Some points, one per row:
[  1 -10  37  17 -16  10  -2 -36 -98  27 -27 -65  53 -61   3 -31  -5  24
   1 -91  18  -8  14  46  42]
[ 26 -11 -27  20  25  25  -2   0  31  -4 -15  34 -16   5  24 -22  14 -28
 -18 -34 -31  32  10 -38 -21]
[-24  17  44 -32  18  -9 -27   9  -9 -22  14   9  44   3  18  -6  -6  -9
 -18  15 -17  27 -31   6  21]
[  36   -2  -50   52   25   27    0   11   58   -4  -39   16  -61   31
   29  -21   14   13   -2    4  -35   62   12   12 -121]
[ -2  -7 -15  -9  21 -36 -71  -4  11 -49 -59  -8 -48   4 -32   9  75 -43
  18 -28 -26   3   5  28  -5]
[-33  54 -17   1  13 -16 -43  11  41 -30  -6   4 -13 -20  16  25 -33 -23
 -19  22  26 -51  21  -5  -1]
[ 13  16 -15  24  11   7 -16  15 -22 -52 -26 -16 -32   3 -38  -1 -14 -26
  28  -1 -35  16  11  -1 -37]
[ 18 -15 -15  -8 -45 -11   6 -17 -33 -76 -32 -39  -8 -12 -24  49 -20 -50
  37 -38  15 -10  30 -14 -46]
[  39   -4    3   24  -29  -30  -69    0   18  -54  -93  -10  -24  -47
    3   17   41   -9   62 -102    6  -43   40    0   -5]
[-23   1  75 -26  -5  -6  22  20   2   2  68  29   4   1  -1  14 -43   5
  20  54  29 -26 -50  -4 110]
[-37  26 -46 -38 -11   9  22  -7 -48 -28  -3  10  -3  -4   3 -22  32 -16
 -30  -9 -36  23 -37  -3  -2]
[ 59   5  30   7 -31  -7 -49  -3 -25 -20 -89 -33 -49   1  -7   3  42  21
  24 -65 -15  40  25  47 -65]
[  15   21   98   32   24   12   18   39   42  127   58   62   -2    1
  -29  -16    0   32 -115   29   41  -46 -120  -53  117]
[ 11  -8  51  75  -2 -27 -18  43  50  73 -46  22 -69   9   0   4  38   8
 -58   7   7 -42 -46  -8  50]
[-29  27  15  22 -40  54  49  12  -6 101  51 -30  30  37  -9  -1 -10  37
 -34  -4  45 -11 -44  -5  30]
[-15 -25 -41   9  -9 -57  -8  20  53 -65 -11  34 -38  -4   3 -29  16 -18
  28  17 -35  32  33 -34 -27]
[  41  -42  -86  -65  -54  -55  -53  -30  -32 -127  -72  -12    3  -60
   12   51   69  -47  104  -78  -43   36  127   20  -98]
[  9  -5 -59  -8 -29 -15   7   7 -14 -25 -20   3 -27  30   3  18  28 -43
  16  26   2   6  64   4 -52]
[  4  23  23   6   8 -46 -29  12  -5 -47 -12  -8  15  -4  -7  -9   7  43
  20  24  16 -14  -5  29  -6]
[-10  33 -10  46  13 -20 -12  27 -11  37 -41 -27 -32  34  -1  18  19   0
   9 -68 -22  -5  -6   3 -28]
[ 13   7  15  48  14 -15 -17  48  40  25  -1  27 -73  40 -52 -23  68  -3
 -39  45   0  -9 -74 -47 -29]
[  56  -24  -61   84  -32  -33  -50   19   37   57  -74    7 -107   38
  -12   66   95   -8  -18  -48    1  -21   -5  -61  -37]
[ 33 -25 -20  36 -14 -11 -10  -3  28 -17 -58  16 -76  20 -21 -12  48 -14
 -22 -11 -33  22   2  10 -95]
[ 27  32  51  16  34  40  23  20 -26  28   7 -27  39 -34  12 -55 -69  32
 -45  32 -10 -25 -61  27  33]
[-16   8 -21  54  25 -34   7  37  82  39  32  19 -38  48  38   9  43 -13
 -44  39 -22  32 -39 -42   1]
[-60   3  23 -16 -46 -37   2 -22 -63 -41 -58 -48  28   9  51   5 -39   2
  73 -50  21 -10  39  48  15]
[ -1  -6 -11 -15  -7  42  31 -25 -54  24   6   5  77 -20  28  -7 -67  21
   7 -20  32 -27  14  22  31]
[ 24  -2  -1  73  45   3   9  85  34 -14  -6  48 -74  40  14   6  20 -10
  21  19 -36 -10 -24  -6 -35]
[ 19  -4  34  16   8  13   8 -21  19  61  15  21   3  19 -23  -2  27   8
 -32  22  -7  15 -21   6   5]
[ 20  21  55  20  -1  61   2 -21  27  74  34  20   9 -23 -20 -35 -27  55
 -18  54  45 -15 -49   7  41]
Here are 10 more points, each followed by its number:
[ -2 -10 -38  27  -1  32  18  10 -20  29  17 -43  28  10  -6  18  -5  17
 -14  19   8 -18   5  -8  -8] 0
[-23  11 -23 -35 -14  39 -19  12 -43 -76 -28 -25  33 -45  51 -45 -42  13
  10   5  18   8  47  26   0] 1
[-19  -6  -9  33  28  59  23 -31  12  76  29 -18   2  30   7   2  -3  23
 -44   9   6  -6 -47  -5  64] 2
[ 39  -4   4  33 -18  -7  18 -31  19 110  -8 -26 -38  10 -48  19  43   6
 -58 -48 -10 -13 -32 -21 -30] 3
[-58  11  54 -11  13  15  27  16   3  72  28  21  13  -7   9  22 -58  -8
 -60  49  24   2 -79   4  51] 4
[  1   1  18 -11 -23  40 -14 -36 -39  48  46  17  47  -8 -19   0   2  11
   8   9  48 -14  -7 -13  24] 5
[-48 -29   3  26 -14 -26   2  27  27 -16  10  28   4 -18   0  18 -38 -50
 -27  38  39 -23 -27  12  28] 6
[-32  57 108 -39 -12  73  23 -46 -21 124  92  -8 114 -29 -31 -63 -87  73
 -65  58  33 -27 -99 -20  70] 7
[ 18 -10  11  -4   5  65  -5 -11  21  73  66 -22  55 -60  16 -27   7  43
 -20   2 -17   4 -35 -29  10] 8
[  3 -10   0  51 -24  13 -10 -20  25  40 -30   9 -67   6 -22  10  51   8
  -3 -20 -21   5 -11 -25 -34] 9
Which three of these numbered points are nearest to each point below, looking only along the 2 directions in which the first points spread most? Their numbers follow each, nearest first.
[-112   -8  -42  -60  -13   11    6    2  -41  -92   35    6   58    9
   17   12  -36  -19   55   57   18  -20   65   -7   -7] > 1 0 5
[-29  29 -12  25  15   1  -3  42  69  44  49  27 -10   6  45  21  19  26
 -21  52  25 -10 -25  -6  79] > 2 8 3
[ 17  46  47  -2  12  47   6 -17 -17  15  12 -32  56 -23  23 -46 -68  32
 -20  25 -23  64 -11  57  -3] > 5 8 0
[-15   6   9  21  62  25  22  41   3  56  28  14  16 -23  33 -59  -7  42
 -39  -1  -4   1 -37  34  54] > 2 8 4
[-21  20  39  -2  10  18  -1 -30  36  43  72 -31  11 -18 -11 -29 -24 -12
  -1  21  44  30 -30  -3  48] > 8 5 2
[-32   7  55  -5  -3  31   2  -8  15  53  31  13  50  12 -25 -27 -40  -4
 -47  47  27 -32 -51 -19  66] > 4 2 8
[ -53  -21  -38  -48   -4    5    3   -9  -66 -127  -29    3   71  -29
   30  -55  -65  -65   40    9  -50   51   37   60  -80] > 1 0 5
[ 16 -18  17  23 -55  31  -7  -9  -8  69  68 -36  10  12 -27   9  49  -9
 -29 -51  40 -15 -21 -28   7] > 6 0 8
[  7  -8 -16  30  -4 -63 -40 -16  58  -3 -18  26 -26  51 -13  30  45  -2
  13   5  29 -23  18 -36 -10] > 9 3 0
[ -18   32  118  -14    3   69   88  -35  -35  127  127  -46  121  -23
  -10  -22  -81   97  -84   40   86  -72 -117    2  127] > 7 4 2
[-21  19  35  23  58 -22  -6  50  49  24   7  39 -63  15  -2 -12  34 -16
 -53  91 -47  -9 -92 -15  -9] > 3 9 2
[-51  40  22  34   4  12  34   1   9  67  30 -12  14  33  11  -5 -43  38
 -24  16  -4  24 -58   4  30] > 2 8 4
[ 46  10 -86  68 -15 -18   6   2   7  41 -27 -16 -58  52 -13  24  91  36
  -6 -55   6  43  48 -18 -24] > 9 3 0
[ 28 -29  15  70  -5  -2  19   0  23  52  12   4 -47  31 -53  17  -1  41
  -2  -2  20   1 -29  45 -28] > 3 6 9
[-66  19   5  -7  -1   8  42  11  -7  12   9  -8 -10  41 -25  16 -10   5
  -1  87  18  -7 -30  17  70] > 8 2 6
[-15  21  26 -24 -52  19 -10 -49 -29  57  10 -19  41 -21 -21  24  -1  36
 -12 -73  11 -31  -7   4  64] > 5 8 0
[ -1   4  93  44   5  50  17 -20   0 127  29 -10  45  11 -32 -10  18  78
 -59 -35  56 -24 -71 -26  78] > 4 2 8
[-24  19  27 -19 -31  -7 -38 -29   1 -57 -50 -62  14 -34   8  13 -39  10
  58 -35 -10  24   4  34  12] > 1 0 5
[ -2  20   8   5  18  21  19 -18  -7  48   0  -2  43  -6  14 -47 -10   4
 -50  37  -8  10 -22 -13  34] > 8 2 5
[ 85   5   5  81  26  -5 -13  20  53 -13 -69  26 -54   9 -29   1  21  29
  30 -21 -33  29  52  20 -86] > 9 3 0
[-31  31  63   3  13  46  29   2  29  49  83  29  69 -32  19 -29 -44  54
  -1  18  28 -20 -42 -17  87] > 4 8 2
[ 57  15  -8  16  -7 -58 -38  10  23  -2 -76 -29 -34  20 -19  34  20   9
   0  -6 -39   7  22  12 -75] > 9 3 0
[ 13   9  15 -12  15  15 -25 -49  14  55 -26 -16  54 -19 -32 -13  11 -25
 -17 -56 -31  12   6 -10 -13] > 0 6 5
[-59  16   4 -34 -34   1   4  11 -15 -24  22  10  45 -30  34  46 -47 -30
  33  51  34 -75   4 -19  57] > 5 0 8
